The rows of R fall into 4 groups, and each row is roughly a mix of its group's hidden directions; some rows fit no group.
R (152 x 11):
[[-42  27   0  -8  -3  11   2 -25  -4   7 -29]
 [  0  14  -4  20   2  15  12  -5  48 -31  -1]
 [ 13  28 -18  -5  -6  -1 -23  -2  31   9 -37]
 [-14 -33  12  -1  18 -10  13  36  -8 -15  25]
 [ -3 -10 -26   3 -12 -30 -20  -3  36 -15  22]
 [  1   8 -10  25 -18  -5   0   6  48 -26   4]
 [-28 -11   1  -8 -21 -10 -21  23   7 -25  33]
 [ 31  23  23   7  35  -3  10  12   6 -13 -22]
 [ 33  -5  15  11   1 -17 -20  -8 -26  29 -23]
 [ 34 -14 -15 -37  11   4 -25  -4  -1   4  22]
 [  3  16  19  -5   9  -5   5 -10 -37  25 -37]
 [-28 -18   2   7  23 -29  11  25  19  -5  24]
 [  2  11   7 -21  10  17   7 -11 -28   4 -48]
 [ 28  22  -8  11 -17 -20 -20   1  37 -15   9]
 [-13 -24  25  23 -18  -3  13   4   4 -26  34]
 [  0  24 -16   8   2  -7 -35  22  16 -27  24]
 [-40  -6 -25  -3   0 -32  -2   7  19  14 -16]
 [ 11  -6   7 -23  11  26  12  -2 -27  23 -36]
 [-10  40   9   7 -15 -15   5  -2  -4  12 -41]
 [-18   6   2   3   0 -52 -25  10 -20   1   8]
 [  6 -21   7  -1 -10  37  11  -2 -42  16   9]
 [ 22 -12 -35  12   3 -17  -1 -35  26   8  -2]
 [-41 -12  15   3  -2  26   5  30  20 -13   8]
 [-13   8   2  17 -10  -6   9  22 -11 -12  53]
 [ -2  26  22  15 -12  -6  24 -30  -2 -28 -20]
 [ 20  31  18  11 -24   4  24  13  -7 -22  23]
 [-24   1  -3  23  -6  -7  -1   8  45 -23  19]
 [ -9  19 -30  -5 -19 -20 -12   3  43   5  -9]
 [-17  -1  29   5  11  21  25  19 -38   3  -5]
 [ 20 -24 -38   7   3 -10   3 -34   0  17  14]
 [  1 -13 -35  13  19 -29  -6 -28  18  14  12]
 [ 15  27  21 -21  36 -21 -14   3 -10   0 -19]
 [ -1  39  26  23  -9   3  21 -13  -4 -29  -7]
 [-16   4  17 -10  18 -22   4  13 -38  18 -28]
 [ 50   4 -20  -7   8 -26 -11  -8  -5  15  12]
 [ 15  18   6  22  18   4  13   7  40 -32  -6]
 [ 12  -5  10   1  15  15  -2   5 -44  38  -9]
 [-18  -9  20 -36 -12 -11 -19 -13   8 -30 -21]
 [ 52   6  -5   4  -2  10  10  14   4  31  -5]
 [  7   9  -7 -29 -13   3 -35 -31  -4   8  27]
 [-47  -2  11 -17  10 -29 -12   9  -8 -19  -2]
 [ 15   2  20  -6   9  19  15 -28 -41  11  16]
 [ 31  12   9  21   2 -36 -16 -31  -9   1   6]
 [ 12  13  -2  12 -12  38  17 -30 -14  28  -6]
 [ -7 -20  27  21 -10 -11  13  23  -1 -17  37]
 [-55 -13   9 -14  10  -2  -3  -4   9 -23  -3]
 [-11 -32  -2  -6 -38   7  10 -15 -34  -5   6]
 [ 50  -3  -5 -14 -20 -21 -10 -23  -1   0   4]
 [  0 -20  -6 -11  32 -34 -16   7 -17  30   4]
 [ 40  30   5  16   2 -22  -8   8  16   9 -21]
 [ 29  28  21   6   5  -5  33 -12 -27   1  12]
 [-28 -10  -5 -21  20  34 -10   4   0  11 -34]
 [ 24 -10  10 -17  13  26  14  19 -13  36 -18]
 [ 43  10  10   8   7 -32 -22 -15   2  19  -3]
 [-31  -8  23  16 -12 -14  15  18 -33 -12  17]
 [ 25 -27  -5 -22   2   6  -7  -4 -33  32   8]
 [-38 -16 -26  -5 -23  -4  10 -15  29   4   8]
 [-22  -3  29  -5 -14  24   2  41  -2 -11  17]
 [ 10  18   7   2  14 -22   4 -39  29 -26  -7]
 [  6   8  39  11  -7  32  17  -2 -26 -19  12]
 [  5  -8  13  -8  -3  20   3 -35 -37   1 -29]
 [ 44 -15  -3  -4  15  38  -1  -3   0  21   1]
 [-10   9  -3  10 -21   8  20 -36 -23 -34   5]
 [-29 -42  14  11   2  -3  15  23 -21  -1   8]
 [-14  -1   0   0   8 -18 -22  21  22 -26  40]
 [-20   5   7  -2  -1  13  24  10  33 -43   3]
 [ 34  25  15   7   8  -8  -5  -8 -28  13 -32]
 [ 25   9  22   0  30  16   9  -7 -23  27 -21]
 [-22 -20  22   0   2   8  26  29 -17 -28  15]
 [-38  33  -6   6 -10  25  20 -20   7  -7   3]
 [  6  30  27  24  13  19  30   9   8 -11 -17]
 [ 25 -37  -1  -2  12 -31  -4  -3 -16  11  26]
 [ 21  -9   0  33  20   3  13  -5  35 -27  -7]
 [ 15  20  23  22 -12 -26 -21   3 -21 -25  17]
 [  0  13  12   8 -20 -16 -22  -9 -13  44 -22]
 [  4  14  23 -13   9  19  -2  -8 -28  19 -41]
 [  4   8  24 -24  33  -5 -16  -6 -24  24 -20]
 [ 11  37  27  34   7   4  17 -13  12 -15  -2]
 [ 44  -2   9 -17  16   2  -2  17 -35   9  -3]
 [ 13   8  20  43  -9  17  28  -9   3 -12  20]
 [-37  -6   8 -31   1  21   4   8 -11  20 -28]
 [-22  20   2 -22   1  13   0   1 -10  24 -45]
 [ 21 -37 -27   0  -9   4  -2 -32  -7  16  16]
 [  9 -26 -21   1 -28 -39 -18  -7 -14  12   5]
 [-13 -25 -27  -9   0 -17 -23  12  39   2  13]
 [ 17  29  39 -13  16  -8  15  12 -26   6  -5]
 [  1  15  22   9  42   5  19  10  13 -18 -27]
 [-19  35 -15   7  -8  -2  -5 -31  22  12 -26]
 [ -5   9 -19   0  -2 -27 -24   0  44 -15  17]
 [-32  37  -3  -9 -14 -12 -17 -28   2  -9 -16]
 [-18 -30  -7   3  11  -2  15  28  18 -37  11]
 [-31 -31   8  18   3   3  25  23 -19  11 -17]
 [-11  -5  28  25  10   1  36   9 -33  -8   6]
 [-40  -9   1 -25  13  -4 -12   1 -18  21 -29]
 [-16   3 -11   2  16  -1  -2  15  43 -13 -37]
 [-14  24  -6 -23   6  19   8 -17  -2  15 -44]
 [-22  -1   7  17  15 -26 -12  24  12  -7  40]
 [ 19 -39   5 -16   6 -30  -3  15 -20  14  16]
 [-25   8  -5 -11  12  55   6  -7   3 -10  -1]
 [  0   5  23  11  14  19  25  13 -44 -15   8]
 [ -2  30  15   8  -1  45  17 -18 -15 -14   6]
 [  3  22  18   3  18  12  13 -19 -11   4 -48]
 [ 28   0   0  -3   2  18   2 -17 -31  33 -27]
 [ 10   1   3 -20   3 -14 -21   1 -29  42 -20]
 [  7  22 -23 -11 -20   7 -34 -24  -4  26 -15]
 [ -7  24   0 -22  22   8 -17 -16  15  14 -39]
 [ 43   0   1   9  -2  15  -2  -2   5 -25  38]
 [-12  29  32  10  29  -6   8  24 -12 -17  -9]
 [ -3  34  20   7  -3  11   5 -27 -20  14 -33]
 [ -9 -25 -21   9 -18  -8 -11   5  14  -7  47]
 [ 31  17   6  11 -15 -23   7 -37  12 -21   5]
 [ 22  31  16 -11  -6 -15 -17 -23 -29   8  20]
 [-25   8  -5 -10  -3 -30 -16   9  37 -29   4]
 [ 20 -29   5  17 -26  25   8  12 -15  -5  31]
 [-31  12 -24 -11 -22 -12 -14 -21  32 -10   3]
 [-24  -9   1 -11  23  17   9  44  13  20   2]
 [ 29 -18 -24   1  -8 -13  10  -1   9  13  44]
 [ 16  10 -26 -19 -10  22 -13 -28  14  21 -26]
 [-27 -13  17  -8  38 -11  11  23   2 -18  21]
 [-12 -41 -14 -23   1  22   2 -11 -16  23  15]
 [-19  22  27  19   7  15  17  -1 -32  -5 -27]
 [-18  12 -35   2  -2  -4 -16   0  45  -3 -13]
 [ 11 -48   4   8   4  10  19  11 -18  13  26]
 [ 18  14  18  -6   9  10 -13 -17 -19  20 -44]
 [ 26  10 -13  -8  21  -6 -23 -15  -5  24 -37]
 [ -7 -22  10 -14  30 -17 -12  28  -4  18 -31]
 [-14 -28 -10  26 -25  14  33  11 -16   2  13]
 [ -1 -15  -4  -9  21 -10  -6  26  35 -27  26]
 [-57  -8  -1  -9 -11  -6   8  -2 -22  -9   1]
 [ 38   4  25   3   0 -10  12  13 -40  -2  10]
 [-12 -21  13  -5   4 -21   0  20 -43  27  -9]
 [-35 -24 -17 -19  -3 -22  -4  26  17  12 -10]
 [-11  13 -25 -17  -5  10 -19 -17  44 -18  -3]
 [  6  -3 -12   5  -2  46  28 -20 -12  22 -10]
 [-37  -2 -15   1   0  -9  -8 -35  21  21 -18]
 [ 35  -9 -29  -3   6 -31 -20  -2  19   7  14]
 [  7 -19  16  11  -2  21   7  28  -2 -35  31]
 [  8 -31 -18 -13  23  -3  -1 -14 -22  38   4]
 [ -8  -3   7  -3 -21  33  34 -22 -13 -27  -7]
 [  1 -14 -41  21 -16  20   8   7  33  -1   8]
 [-16   6  10   2  21  45  19  20  -4  24  -6]
 [-16   6  27   0 -16  34  16  -8 -29 -22 -14]
 [-27   3   1  -5  22  22  24  32  28  -6  -4]
 [ 19  -2 -21   5 -28 -13 -23   3  37 -12  21]
 [  9  16 -18 -15  18  19 -18 -32   3  24 -27]
 [-23 -25  -7  12   9  29  19  15 -14  18  30]
 [-19  25 -23  -6  -1  17 -15  -8  33   4 -31]
 [-35  -1  26  13   1  20  24  18 -22  -9  17]
 [ 10  11 -20 -14  -5  -5 -31  -6  48  -7  -4]
 [  0 -24  20   7  -2  21  20  26 -40   4  11]
 [-14  16   5  22   6 -15  -9  14  50 -15  -5]
 [ 34  19  -3 -10  -3   5 -35 -23  21  20   1]]

Here is one row of each group, with its name. Which group are the others in?
[-36  12 -17  -8  -3  10  -8 -12  40 -20 -14] : M
[-23  12  -3 -21  10  38  -5 -12  -1  16 -34] : S
[ 32  19 -24  -1 -27  11  10 -15   1 -14 -29] : P
[-32 -30 -14  -4 -14  -9  -3  24   8  -6  33] : C

[ -5 -12   7 -36  23  18 -33 -23  10   0  14] : M
[ 11  -7 -10 -22  27 -21 -16  22  21  33  -9] : P
[ 20   5 -22 -21   2  -5 -35   0  40   0  -7] : M
[-51  18  -8 -13  -9   6  24 -10  -5  13  -2] : S
[-30  24  16 -22  16 -19  -2  21  14 -19 -19] : P
[ 23  39   8  15 -19   1 -13 -28  12 -21  -7] : C
[ 36  -2 -16  16   0  -5 -20 -19  31 -12  23] : S
[ -1 -20  -2 -27   7   7 -24  23 -33  28  -3] : P
[ 11  19   5 -13   5 -12  -7  -9 -18  32 -44] : S
[ 21   6  40  -3  -5   1   9  -4 -41  11 -13] : S
[ 28  -3 -23 -14 -16   6 -18 -29  -8  27 -22] : C
[-23  19  11   6   2  10   6 -14 -12  33 -40] : M
[ 48  29 -11 -16   3   7 -13 -11  -3  15 -12] : S
[-33   2  11   6 -20  26  11  -1   8 -29  30] : C
